Here are some points:
tensor([  1., -30., -41., -21., -20.,  17.,   0., -10., -13.,  30.,   0.,  45.])
tensor([ -2.,  33.,  17.,  14.,  73.,  16.,  49.,  -3.,  20., -18., -17.,  18.])
tensor([  1.,  25., -51.,   4., -30.,  30., -29., -40.,  -4., -13.,   1., -18.])
tensor([-47.,  10.,  35.,  28.,   5.,   1., -34., -26.,   2., -24., -12., -13.])
tensor([ -7.,   8.,  17., -30.,  37., -63.,  18.,  20.,  42.,  55.,  13.,  -3.])
tensor([ 25., -25., -15., -35.,  18.,   4.,  36.,  17., -21.,  -3., -15.,  22.])
tensor([ 18.,  -2.,  46., -61., -11., -19.,  37.,  27.,  55., -11.,  14.,  25.])
tensor([-15.,  15.,  26., -28.,  39., -92.,  25.,  19.,  51.,  51.,  10.,  -2.])
tensor([ 12., -28.,  -7., -29.,   9.,   6.,  42.,  15., -22.,  -6., -25.,  16.])
tensor([  3.,  25., -54.,   9., -49.,  40., -32., -50.,  -1.,  -8.,  -3., -28.])
tensor([-56.,  22.,  38.,  28.,   8., -21., -52., -37.,   2., -21., -12., -21.])
tensor([-14.,   1.,  18., -24.,  22., -70.,  15.,  22.,  39.,  37.,  -1., -11.])
tensor([ -5., -37., -39.,   0., -36.,  35.,  21.,  -2.,  -5.,  30.,  26.,  52.])
10 more points follow, each with its number after it:
tensor([ 16., -40.,  -5., -30.,  18.,   1.,  68.,  32., -14., -20., -30.,  55.]) 0
tensor([-23.,  41.,   5.,  51.,  31.,  16., -27.,  23., -20., -12.,  28., -34.]) 1
tensor([  0.,  22., -59.,  14., -50.,  37., -36., -48.,  -8.,  -4.,  16., -22.]) 2
tensor([ 12.,   4.,  36., -37.,  -8.,   1.,  12.,  30.,  60., -23.,  18.,  27.]) 3
tensor([ -3.,  74.,  57.,  31.,  10.,  83., -18., -63.,  23.,  14.,  23., -23.]) 4
tensor([ 17., -37.,  -6., -23.,  16.,  13.,  38.,  16., -17.,  14., -22.,  23.]) 5
tensor([ -30.,   16.,   69.,    1.,  -46.,  -20., -111.,  -29.,   11.,   46.,   11.,  -23.]) 6
tensor([ 18.,   2., -32.,  79., -33.,  46.,  -4.,  -1., -63., -46.,  35.,  -1.]) 7
tensor([ 22.,  51., -89.,  27.,  52.,  41.,  69.,  24.,  -9., -52., -45.,  -9.]) 8
tensor([ -4., -27., -45.,  -1., -36.,  25.,  14.,  -3., -14.,  26.,  22.,  45.]) 9
Which two of these numbered points are nearest to each point below by angle, seen from the average point of the first points? Their numbers follow each, nearest first.
tensor([  4., -33.,  -9., -22.,  16.,  13.,  31.,  16., -13.,   0., -15.,  17.]) > 5 0
tensor([  4., -20., -18., -30.,   1.,  17.,  47.,  26.,  -6., -12., -24.,  33.]) > 0 5
tensor([ 13., -35.,  -4., -23.,   8.,   9.,  39.,  26., -10., -17., -18.,  20.]) > 0 5
tensor([  4.,  -1.,  31., -23.,  40., -88.,  20.,  18.,  41.,  51.,   6.,  -1.]) > 3 6
tensor([  4.,  33.,  12.,  13.,  72.,   3.,  42., -10.,  10.,  -5., -19.,  20.]) > 8 4
tensor([ -3.,   4.,  17., -18.,  23., -57.,   7.,  16.,  33.,  28.,   1.,  11.]) > 3 6
tensor([  8., -25., -14., -15.,  17.,   1.,  31.,  12., -23., -14., -24.,  33.]) > 0 5
tensor([ -1., -53.,  -3., -36.,   1., -45.,   0.,  19.,   8., -10.,   5.,  -7.]) > 0 5
tensor([-32.,  56.,  -9.,  72.,  56.,  30., -35.,  24., -50., -35.,  17., -45.]) > 1 7
tensor([-11., -31., -36., -36.,   4., -18.,  14.,  13.,  15., -10., -33.,  14.]) > 0 5
tensor([  2.,   7.,  30., -18.,  31., -73.,  11.,  27.,  40.,  41.,   4.,  -9.]) > 3 6
tensor([-23.,  20.,  63.,  -8., -40.,  -5., -81., -27.,  28.,  30.,  -6., -12.]) > 6 4
tensor([ -29.,   -1.,   53.,  -26.,  -44.,    4., -102.,  -21.,   16.,   48.,   -2.,  -18.]) > 6 4
tensor([ -1.,  33.,  10.,  12.,  71.,  -4.,  52.,  22.,  12., -14.,  -4.,  24.]) > 8 0
tensor([ 16., -21.,  -4., -21.,   0.,  15.,  29.,  21., -20.,   2.,   0.,  22.]) > 5 0
tensor([ 19.,  29.,  16.,   9.,  56.,   1.,  38.,  12.,  19.,  -3., -17.,  12.]) > 8 0
tensor([-25.,  29.,  15.,  60.,  41.,  21., -19.,  18., -25., -16.,  18., -24.]) > 1 7
